(in the rows, 128 means zero)
Each row of X is roughly a mix of the hidden directions of one of 3 groups.
X (130 x 13):
[[173 112 110 163 150 121 117  68  62 114 121 137 130]
 [183 124 169 111  87 100 167 128 142 142  99 132  78]
 [183 123  90 111 122 100 141 120  99 136 129 173  65]
 [136 153 110 115  92 107  70 103 117 109  85 176 162]
 [ 99 170 142 141  93 126  63 105 153 120  97  94  97]
 [ 88 109 112  77  92  96 119  79 132 105  79 134 132]
 [ 97 121 137  96  80 144 115 100 104 182 101 167 163]
 [126 151 154 163  98 154  88 105 110  61 110  97 149]
 [ 99 105 129  79 119  83 155 109 150 101  87 177 148]
 [110  60 121  84  90 115 130 166 124 106 111 135 170]
 [120 169 172 115  94 153 100 188 158 159 137 140 104]
 [136 105 112 155  95 150 200  75  99 128 110 112 119]
 [ 79 120 111  95  89 136 156 103 118  72  79 144 132]
 [107 150 111 117 145 129 159 115 110 151 188 119  55]
 [ 75 111 142 136 161 123 169 143 109 167 123 109  64]
 [148 127 137 185  92 139  81 105 131  92 110 160 176]
 [ 73 100 114 123 176 109 183 126 113 171 141 107 141]
 [157 172 139 153 109  87 151 132 151  67 148  96  96]
 [165 148  91 156 190 172 121 147 118 109 167 111 141]
 [128 128 123 173 134 119  60 158  86 102 109 118 173]
 [116 172 110 136 155 112 177  93 123 129 178  93 171]
 [140  93 175 185  82 113 147 133 114 161  88 141 121]
 [145 111  88 107 161 190 104 149 116  96 151 164  95]
 [ 86 137 100 104 155 130 128 112 139 191 119  69 156]
 [144  87 128 141 105 147 100 205 118 147 120 123  79]
 [159  73 163 183  94 146 116 116 147 132 119 103 169]
 [197 142 120 153 111 103 155 157 157 132  89 111  84]
 [116  96 149 123 137 110  96 109 100 138 119 200 184]
 [145 121 167 151  80 155 161 140 132 111 133 195  92]
 [ 89 154 145 161 109  91  89  77 104 133  77 134 135]
 [ 78 139 122  80 125  52 124 153 127 137 102 146 113]
 [175 143 152 138 121 136 135 158 133 210 137  90 140]
 [102 196  96 130 125 177 136 128 127 141 147  98 178]
 [179 124 149 131 177 162 139 168 131 138  79 126  85]
 [127 150 124 105 104  95 129  75 176 140  64 154 127]
 [131  95 153 107 119 191 125 158 131 146 107 190  99]
 [175  97 126  97 135 132 131  98 142 119  93 205 117]
 [164 104 134 140 122 128 156 141 147 194 134  95  66]
 [ 96 139 108 173  88 121 124 109 107  97 175  71 111]
 [136 132  81 153 184 137 137  79 159 141 175 113 105]
 [117 162 148 138  80 119 164  87 109 126  96 187 154]
 [198 133 149 161 100  80 124 110  99 114 143 109  93]
 [ 91 154 124 133 123  49 121 141 125 175 118 168 143]
 [151  65 104 163 180 130 113 162 153 141 121 132  89]
 [132 107 170 116 124  84 139  84 125 122 138 203 105]
 [132  83 111  90 162 151 138 118 111 166  80 154 177]
 [198 130  91 129 122  86 142 155 117 149 104 175 110]
 [ 87  99 158 137 119  88 150  75 138 163  91 151  97]
 [166 147 168 141 128 105 150 142 157 166 100  60 144]
 [166  67  88 150 138  99 114 184 141 127 148 143 146]
 [141 120 121 116  72 143  87 139  70  89 103  89 120]
 [103  95 178 155  91 125 126  90 114 118  77 169 147]
 [172  96 121  86 153 162 164 133 177 152 131 164 150]
 [ 88 135 140 123 155 131 185 112 154 190 151 107  95]
 [ 90  64 142  74 122  92 158 143 125 154 115 139 104]
 [ 88  68 123  94  79 106 135 155 110 157 153 137  99]
 [ 89 135 104 152 123 155 112 126  61 151 133  70 106]
 [125 133 121 154 205 159 109 103 146 185 137 122 106]
 [103 148 119 112 131 158 128 168 105 105 213 122 150]
 [ 73 117 130  61 154  74 146 128 145 143 118 107 118]
 [108 203 102 166 131 160 110 114 118 157 121  83 130]
 [141 154  92 107 155 136 159  69 177 125 106 112  86]
 [153 119 123 159 114 129 114 162 129  77 174  75  84]
 [184 116 147 131  75  90 168 140 133 101 124  91  99]
 [ 46 144 139 128 126 109 146  86  96 102 137 141 163]
 [158 128 152 154 173 163 120 150 137 126 196 126  83]
 [105 186  91 136 173 128 138 110 165 109 148  79 106]
 [168  71 121 142 134 168 147 175  99 131 129 166  96]
 [166 111 142 143 161 135 184 184 155 124 172 111 116]
 [112 104 108 110 188 102 155  97 148 167 115 152 178]
 [117 137 136 128 105 129  61 133  98  64 133 155  88]
 [163 119 189 143 110 140 118 143 152 138  77  75 153]
 [ 65 141 139 133 138 143 160 149  80 148 132 123  67]
 [127 159  93  98 193 161 111 141 118  91 123 162  95]
 [134  94 128 159 160 154  99 178 140 101 185 165 133]
 [162 154 106 134 147 157 105 102 144  79 156 122 195]
 [101 176 117 186 103 159 156  83 103 148 146 107 134]
 [140 104 124 159 150 108 105 154 132  56 177 163 138]
 [147 134 137 150 160 101 174 128 159 117 141 190 181]
 [158 180 149  89 120 101  89 123 107 114  68 150 139]
 [142 163 177 180 104  91 109 128 165 128  79 130 138]
 [122  87 121 114 166 187 174 119 101 165 158 128 153]
 [122 155 155 150  92 155 123  79  62 145 146 152 102]
 [103 146 131 156 176 132 101  99 123 170 156 191 150]
 [ 89 143  95 142 166 159 140 103 129 187 139  83 159]
 [ 97 165 144  83  89  91 119 126 140 127 136  77 176]
 [154 166 137 161 155 179 131 129 153 137 163  89  77]
 [ 97 172 152 136 160 105 158  58 148 146 108 103 126]
 [ 65 131 165 131 125  80 137 152 129 151 104  71 131]
 [ 63 107 137  91 134 134 116 137 113 135 104 148  58]
 [154 111 140  89 110 134 105 201 140 161 121  81 145]
 [162  53 119  90 127 123  97 152  98  93 103 128 123]
 [123 206 149 140  82 111 128  82 150 104 114 138 120]
 [124 155 106  92 165  91 138 173 137 162 120 111  68]
 [125  86  88  75 111 165 124 117  73  95 145 136 143]
 [130  81 202 114 103 109 120 141 169 135 123 171 137]
 [115 143 130  80 159 110 127 124 144 124  77 184 180]
 [ 85 167  83 129 156 102 156 153  84 114 170 151 127]
 [118  96 121 103  93 197 160 123  78 149 136  98 129]
 [154 134 125 137 137 140  62 112  85 117 132 100  63]
 [118 164 124 104  82 162 126 105 131 133 152 100  54]
 [107 191 119 151 182  93 106 132 161 146 160 150 140]
 [153 111 193 142 125 136 129 129 132 112  56 129 169]
 [151  81 134 126  82 101 121 116  96  67 122 138  84]
 [178 105 113 158 136 118 143 137  94 103 135 134 207]
 [161 145 149 193  81 134 173 129 123 135 170 114 111]
 [124 154 197 138 113 125 102  97 148 135 161 186 109]
 [137 138 175 171  56 113 119 156 112 151  94 113 135]
 [147  75 112 107 146 105 131 201 165 102 129 103 129]
 [109 174  80 141 163 135 118  99 114  82 167 155 157]
 [106 167 135 167 145 145 131 181 135 135 157  88 184]
 [ 62  89 118  89 108 130  99 122 122  93 163 123 166]
 [166 156  93  93 166 145 119  93 140  91 125 187 131]
 [169 147 125 150 157 193 107 153 116 144 138  82  91]
 [133  81 181 120  94 124 137 152 110 102 172 133  75]
 [153 155 150 177  79 115 115 103  86 173 156 110 114]
 [172 130  78 134 127  95 150 162 143  93  76  98 148]
 [103  66 121  81 170 135 102 134 150 171 124 134  97]
 [159 172 170 133 152 145 128 164 173 130 133 183 100]
 [117 100 136 112  37 115  91 104 144 140 147 124 144]
 [126 190 112 134 108  90 171  95 124 155 173 105 150]
 [129 174 112 115 127  96 168  93 137 138 176  92 178]
 [129 148 111 133 177 113 102 172 155 138 164  87 183]
 [113  92 133  58  84 101 122 137 125 149  77 109 135]
 [144  96 159 143 113 110 109 133 118 105 149 218 114]
 [152 107 132 123 173 132 191 111 114 136 182 164  99]
 [ 70 125 157 126  90 104  93  88 112 163  84 140 139]
 [ 64 114  90 123 161 109 134 106 111  91 169 153 158]
 [136 103 140  98 150 136 177 106 114 144 173 197 142]
 [128 191  99  69 132 151 131  81 127 110 163 140 127]]
One row of each group comes first, with its name. Which group is each row after those in?
[100 135 138 159 156 126  95 152 164 113 197 154  92] -> Z
[151 178 118 163 134 154  89 138  84 119 183 134  96] -> Y
[ 82 176 141 115 153 144 165 161  88 140 140  84  99] -> H

[141 108 125 135 135 158 167 107  59  80 157 138 162] -> Y
[110 137 106 131 143 180 156 121 123 205 123  85 116] -> Y
[123  95 106  92 117 100 148 119 105 164  90 182 175] -> Y
[111  75 132 148 105 136 164 130 120 150 148 189 179] -> Z
[ 98 125 184 134 168  93 135  86 172 132 150 166 115] -> Y
[173  84 142 153  96  87 155  84  91 159 132 141 122] -> Z
[ 88 136 107  63 136 103 110 145 154 121  94  75 146] -> Z
[117 135 189 130  72  98 127 155 114 140  69 119 145] -> H
[157 172 175 151 116 161 147 112 132 137 119  63 159] -> H
[101  88 102 131 188 142 123 125 156 164 167  93  96] -> Z
[135  94 126 115 153  91 138 166 167  66 144 163 158] -> Z
